In the rows, 100 means zero.
Families of rows that turns and mirrors carry onto each other, the same ones carrying the whole set onto itself: the rest of each named row's family, in list order
6 families of 6 rows
k_580: 111  86 104  82  97 112  98 113 113 109 117 100 109  88  86  76  88 104 100  87 107 112  93 111 119 120 110 119  82 107 108  90 101  97 101
k_462:  91 100  90  96  90 103  76  90  94  84 117 110 127 110 103 111  94  78 101 107 103  88 125 124 102  92 109 114 106  93 120  87 130 106  79
k_557:  89  98  90 117 133 101  83 101 103  89  90  87  89 105 112 100  98  89 101  88 104  77  97 115 103  90 122 107 108 110  94 122 112 126 110
k_376:  98 100 103 105 125 111  84  96  99  87  80  86  99  92 111  89 102  96 100  93 102  78 100 113 109  98 112 110 125 116  88 119 101 127 112
k_937: 112 110 110 109 112 104 118  89  91  81  89  73  91 111  85  98  73  79 103  82  78 117 117 112  91  70 100 126 107  86 113  95 105 107 111
k_345: 109  77 103  89  94 111 102 102 112 103 122  98 103  91  77  87  73 105  89  85 114 113  89 114 115 116 107 119  78 107 115  96 103 106  90
k_388: 112  95 124 111 104 104 108  91  90 115 113  78 102 121 102 118  90  91 103 118 118 112  91 115  94 116 113  98 109  48 110  99 103 111 103
k_888: 101  86 124 127 107 100 106 105 103 121 119  78  98 116 101 123  81  97 104 107 112 109  90 121  94 119 102 101 100  58 110 105 110 116 108
k_543:  99  89 122 113 102  97 109 114  93 128 122  88 103 112  99 114  86  94 102 109 103 107  95 113  90 115 109  95 105  53 115 101 104 102 111
k_428:  90  95  93 104 130 100  81 102 103  91  95  92  96 100 119  93 107  95 109  83 100  87 111 113 114  93 121 111 109 113  91 114 111 118 123
k_794: 122 111 112 111 110 101 114  80  88  80  97  78  83 118  95 114  76  82 110  84  74 116 104 109  91  82 109 117  87  92 108  96 105 112  87
k_134:  86 103 101  98 132 102  77 105 102  90  85  90 102 105 114 101 101  97 112  82 111  88 104 108 113  97 109 114 121 113  91 122 115 120 110
k_602: 119 113 108 111 103  92 109  86  85  86  97  72  91 115  97 108  79  88 110  80  64 119 113 103  87  78 118 119  98  91 104  95 100 109 102
k_923:  95  96 121 109 101 108 102 104  93 121 108  81  96 109 102 107  68  85  98 115 115 113  90 124  96 112 111  97 114  59 106 104  94  96 114
k_735: 121 111 122 119 100  99 116  79  87  80  90  72 107 117  92 105  80  90 112  94  74 118 111 111  90  81 102 123 102  85 109  95 111 120  96
k_841: 103  94 115 113 102  99 111 101  92 125 124  88 104 112 101 114  76  85 102 106 117 109  99 110  89 121 109  88 110  55 101 105  95 110  98
k_564:  97 101  94  89  91  97  68  93  84  84 124 110 113 111 101 112  84  81  99 102  99  91 116 110  99  94 111 113 118  87 125  94 123  93  74
k_813: 104  94 107  84 102 112  97  92 115  99 112  88 125 100  77  76  84 104  96  92 111 120  92 123 120 123 116 128  83 104  99  92 100  95  93
k_100:  96 108  91  93  90  98  63  91  89  82 112  97 125 107  91 101  80  71  94 107  94  85 110 125  95  93 116 123 105  79 121  91 109  91  79
k_993:  93  96 101 102 147 100  85  89 104  81  89  96 108 113 109  90 106  90 104  87 104  78 110 124 112 103 110 110 120  97  90 114 110 116 111
k_660: 108  91 102  82 101 119 106  99 109 109 121  96 113  90  85  77  85 104 103  88 126 117 103 103 118 115  99 122  82 110  97  99  98  98  94
k_853: 116  92  91 138 107  94  89  95 116 111 100  68 111  97  79 102 104 110  93 101 113 105 117  97  71 107 112 126 122  99  92  94 103  89  97
k_932: 103  86 127 110 107 101 108 102  92 121 113  76 107 122 104 117  83  98  97 113 124 118 101 111  84 116 106  96 106  58 111 103 104 108 109
k_955: 125  88 103 129 112  92  85 102 113 106  97  75 106 102  79 102 115 121  90 100 100 104 110 103  71 113 112 126 119 101 100  89  96  84 103
k_513: 110  79 100 128 117  94  96  86 115  99 103  80 105 105  74  98 105 117  78 108 110 105 120 112  76 106 116 124 135  94 100  93 101  81 105
k_779:  92 102  92  92  90  96  70  90  82  88 126 111 119 111 109 109  93  87 103 108  92  88 119 116 101  91 116 117  97  81 122  93 115  93  85
k_319: 111 113 110 111 109  92 114  91  89  86  94  67 100 115  82 106  73  87 112  76  71 122 111  98  89  80 112 123 108  93 105 100 117 113  91
k_170:  95 100  86 100  92 101  66  93  92  78 123 108 114 113 101 118  96  86  92 107 106  91 118 116 101  85 108 126  91  93 126  98 120  99  80
k_976: 122  87  98 127 112 101  87  94 112 102  94  63 101  90  79  90 110 109  85 113 111 101 106  96  75 104 125 119 125 105 102  93  97  93  95
k_211: 103  83 103  80  99 116 105 101 110 100 118  94 117  90  79  78  89 102  96  99 130 118 100 110 122 105 115 121  80 102 120 100 108 109 100
k_24:  91  92  91  95  82 100  74  93  89  83 120 111 126 101  99 102  88  82  86 110 101  89 118 118 106  88 109 110 111  85 132  94 120 110  82
k_165: 113 116 113 103 101 104 115  81  80  86  89  70  98 118  97 108  77  87 109  93  68 109 110 103  83  78 101 119  98  92 100  96 109 111  87
k_387: 126  87 104 122 110 106  85  92 114 104  96  68 102  98  81 100 108 112  93 106 114 102 110 100  73 121 122 121 126 110  96  84 106  87  93
k_392:  96  81 105  79  99 119 106 105 107 111 116  87 113  86  78  75  78 102  92  96 118 113  94 105 114 113 117 116  82 107 109  95 112 103  93
k_41:  92  96  97 102 130 100  89 104 100  87  84  87 100  99 115  95  96  88  96  87 104  86 114 113 101  94 115  99 119 122  93 119 106 130 110
k_192: 118  83 102 129 109 100  79  94 114 101  98  76  97  94  81 109 105 123  90 107 112  94 103 105  74 116 106 128 117 108 101  95  98  87  93

Which other rows belong to the same family as k_388? k_376, k_735, k_976, k_211, k_24
Which other rows belong to the same family as k_813? k_937, k_923, k_100, k_993, k_513
Which other rows belong to the same family as k_392? k_462, k_932, k_165, k_387, k_41

Families of rows that turns and mirrors carry onto each other, the same ones carrying the whole set onto itself: the rest of each named row's family, in list order
5 families of 5 rows
k_626: 111  90  98 125  93 115 107 109  84  87 108 139  78  68
k_97: 117  94 114 140 112 129 100 119  78  87 108 135  80 105
k_390: 113 106 119  94 118 111 114 100  95  91  92  90  86 120
k_415: 117 113 118 120 129 125  98 118  85  96  90 106  83 121
k_85: 109 106  81 128  78 108 113 102  93  83 103 122  93  77
k_797: 116 113 122 104 107 110 103 105  96 112  92  82  95  97
k_202: 112  93 102 142 104 130 109 120  77  78 105 137  83  98
k_583: 130  91 115 121 114 133 108 113  68  85  89 104  96 119
k_326: 103  97  89 124  89 109 110 107  92  81 104 130  80  65
k_645: 102  98  91 110  82 108 126  97  93  82 109 127  83  78
k_920: 111 119 105  93 121 111 103 105  93 101  80  90  81  94
k_780: 111 105  96 128  77 119 118 112  83 101 108 124  95  69
k_907: 103 110 101  89  97  98 119  90 104  89  96  98  85  88
k_196: 120  96  93 138  92 133 118 116  69  80 100 129  95 101
k_313: 113 107  97 105  90  94 102  91 108  91  93  93  91  83
k_742: 113 108 114  98 126 113 101 107  93  91  80  86  83 102
k_686: 108 116 102 107  85 104 110 103 100 109  98  98  94  70
k_429: 126  99 130 122 114 131 106 118  77 106  98  98  97 113
k_373: 111  90 104 128  94 127 125 110  77  79 113 137  86 103
k_323: 105 107  97  98 103  99 104  97 103  89  88  99  80  69
k_149: 121  94 114 136  94 137 115 122  68  99 108 124  97  95
k_612: 107 107  93  96  98 104 109  99  93  95  91 111  78  60
k_899: 117  93 121 118 116 129 118 110  78  83 102 115  88 128
k_98: 125  98 118 101 114 109  98  99  93  92  85  81  93 108
k_745: 117 101 118 125 127 132 104 120  77  84  90 109  85 120

Which other rows belong to the same family as k_780? k_797, k_686, k_429, k_149
Which other rows belong to the same family as k_202? k_326, k_742, k_323, k_745
Which other rows belong to the same family as k_98? k_85, k_583, k_196, k_313
Which other rows belong to the same family as k_899? k_390, k_645, k_907, k_373

